In the rows, zero is written as 128.
Each path is a new rotation, seen through one point. The rows after it are directions, each followed by how far the rotation turns it, in degrees each step (0 if it stays put).
Each turn is a multiple of 5 degrees from 10 to 175, or 0.
Each row of a path follows its step; steps can be skipped.
Rotation 1:
step 0: [140 127 127 120 132 136 134 126 120 117 128 133 125 133 120 135 128 131
 128 128 124 146 118 117 123 118 140 120 114 141 134 128 125 135 117 117
 132 127 147 137 146 119 136]
step 1: [128 127 129 148 129 136 122 122 142 126 126 125 125 124 135 129 136 129
 130 118 143 105 144 117 135 142 118 123 127 121 130 120 132 125 133 134
 108 128 129 132 125 138 129]
step 2: [111 126 129 116 128 120 132 123 128 128 121 132 117 132 124 122 119 119
 148 132 121 133 120 143 114 134 140 139 126 125 140 124 137 118 122 123
 140 125 115 126 131 115 136]
step 3: [133 138 137 137 131 122 131 153 125 137 124 127 132 131 123 135 125 126
 110 119 135 137 133 134 144 117 116 114 126 131 116 131 134 125 118 140
 124 125 127 137 116 131 127]
step 4: [144 125 121 120 113 129 119 125 137 111 125 122 123 124 145 131 131 134
 131 137 130 131 125 128 114 130 138 130 123 118 118 138 130 141 132 109
 125 116 127 122 141 123 124]
step 5: [117 126 130 113 132 133 128 132 123 133 123 146 132 124 125 134 139 133
 126 121 126 111 126 106 137 129 121 115 136 123 134 116 131 114 132 148
 133 131 130 120 129 131 135]
step 6: [134 135 137 130 130 128 121 124 131 128 126 126 130 136 120 119 115 130
 147 126 137 136 122 137 128 122 144 149 112 131 138 120 123 145 121 132
 118 128 121 126 120 130 114]
step 7: [128 136 125 150 125 132 127 136 122 127 127 130 114 119 124 142 134 115
 120 120 117 142 134 125 130 133 126 111 137 127 129 123 121 118 113 117
 129 131 134 125 141 133 143]
step 8: [138 124 128 120 125 119 123 128 134 130 119 135 119 123 146 116 114 131
 132 135 142 126 135 127 126 146 122 139 129 129 127 140 134 127 148 137
 115 127 129 140 124 116 131]
step 9: [119 131 118 124 133 128 147 130 136 130 112 133 134 131 106 131 136 132
 119 122 130 128 118 126 122 123 136 128 124 135 118 120 143 122 120 122
 145 122 127 106 126 125 130]
step 10: [138 126 143 133 115 130 130 134 116 126 138 131 124 137 135 140 140 130
 136 133 141 125 120 136 131 124 123 127 109 115 128 132 124 142 124 139
 119 130 137 147 122 137 127]
step 11: [132 134 118 114 130 145 119 127 138 126 118 118 125 122 124 133 135 129
 136 131 112 126 153 126 131 132 131 120 134 129 138 121 129 127 123 114
 125 127 111 121 139 119 132]
Directions:
[129 130 134 127 130 123 129 127 125 126 131 125 128 128 121 127 130 129
 126 128 134 131 124 129 130 127 127 130 130 130 126 127 129 130 125 125
 126 129 126 128 131 129 130]
110
[125 122 129 131 128 124 128 126 126 131 127 127 128 126 127 128 127 130
 131 130 125 121 125 128 131 130 129 129 124 130 126 128 131 130 124 131
 128 126 128 124 130 129 128]
95
[133 129 128 126 126 125 130 125 124 125 127 127 125 131 130 127 122 130
 129 129 126 127 123 131 127 127 131 130 128 126 130 125 128 129 132 127
 129 125 130 134 130 127 127]
175
[126 128 131 124 128 129 129 131 126 131 132 131 124 125 130 131 128 127
 132 134 129 127 127 128 125 127 126 128 133 128 131 131 129 128 125 130
 131 130 131 130 129 129 131]
135
Rotation 2:
step 0: [133 129 135 129 129 130 127 133 122 137 142 128 121 145 137 136 136 126
 147 124 128 132 129 125 121 130 126 125 132 130 145 126 136 125 122 136
 134 136 126 115 118 130 116]
step 1: [123 114 127 120 119 125 133 132 122 132 133 121 130 137 126 127 123 133
 128 121 128 140 136 119 129 124 129 128 122 125 130 115 111 118 132 124
 139 133 139 118 109 130 127]
step 2: [130 124 117 125 136 122 137 124 112 124 129 133 145 130 126 127 131 129
 147 123 136 126 124 124 123 124 119 130 127 128 140 122 122 118 123 136
 119 125 124 121 118 139 120]
step 3: [121 124 120 133 116 133 138 120 118 136 146 137 119 136 133 128 124 128
 134 127 137 119 133 119 113 123 123 122 126 123 123 124 131 122 125 130
 126 129 144 128 114 126 133]
step 4: [123 139 131 126 128 129 133 127 124 115 122 131 129 126 134 132 123 119
 140 138 135 132 126 121 113 132 131 118 115 124 132 124 113 131 136 135
 129 132 129 117 111 137 130]
step 5: [117 123 116 129 126 123 138 118 136 117 144 137 125 121 115 135 127 132
 131 124 138 119 129 123 132 132 129 128 129 122 143 125 119 135 122 133
 124 130 141 113 124 129 130]
step 6: [134 130 131 126 135 129 127 132 117 124 145 147 121 129 135 128 118 132
 142 124 145 138 124 131 120 136 131 120 131 119 128 132 125 130 134 136
 138 126 131 118 133 131 124]
step 7: [118 125 137 130 116 125 140 118 124 117 136 123 125 126 124 130 120 135
 133 129 145 142 133 123 137 121 143 119 129 128 136 129 122 126 138 129
 129 130 138 135 123 135 123]
step 8: [125 125 124 124 146 123 136 132 117 114 133 139 125 124 121 118 130 134
 141 125 129 133 131 121 125 114 132 122 120 124 132 127 113 133 126 136
 119 120 132 131 142 129 125]
step 9: [126 132 132 127 128 128 133 128 123 132 145 125 119 123 125 129 133 118
 134 135 146 121 130 127 118 113 139 119 145 130 128 143 124 128 124 127
 129 125 143 132 130 128 125]
step 10: [121 128 129 123 129 128 131 139 126 120 120 127 105 117 135 133 134 124
 133 128 135 142 130 123 126 124 129 127 124 132 127 133 112 137 138 134
 131 109 136 129 120 127 128]
step 11: [136 128 125 125 130 130 130 137 133 119 141 120 122 122 115 128 132 123
 131 129 141 116 133 121 135 120 131 137 129 130 152 131 122 129 132 142
 134 120 124 129 132 124 124]
Directions:
[131 126 129 133 127 128 127 130 131 130 128 126 129 125 128 129 127 133
 132 125 129 126 127 128 122 127 129 127 126 131 131 126 127 126 132 129
 127 126 135 126 130 131 127]
0
[129 128 130 132 128 131 123 129 127 132 134 133 126 130 126 127 131 129
 127 125 129 126 127 126 124 124 126 128 130 125 129 128 129 130 128 129
 129 133 124 129 130 125 128]
125
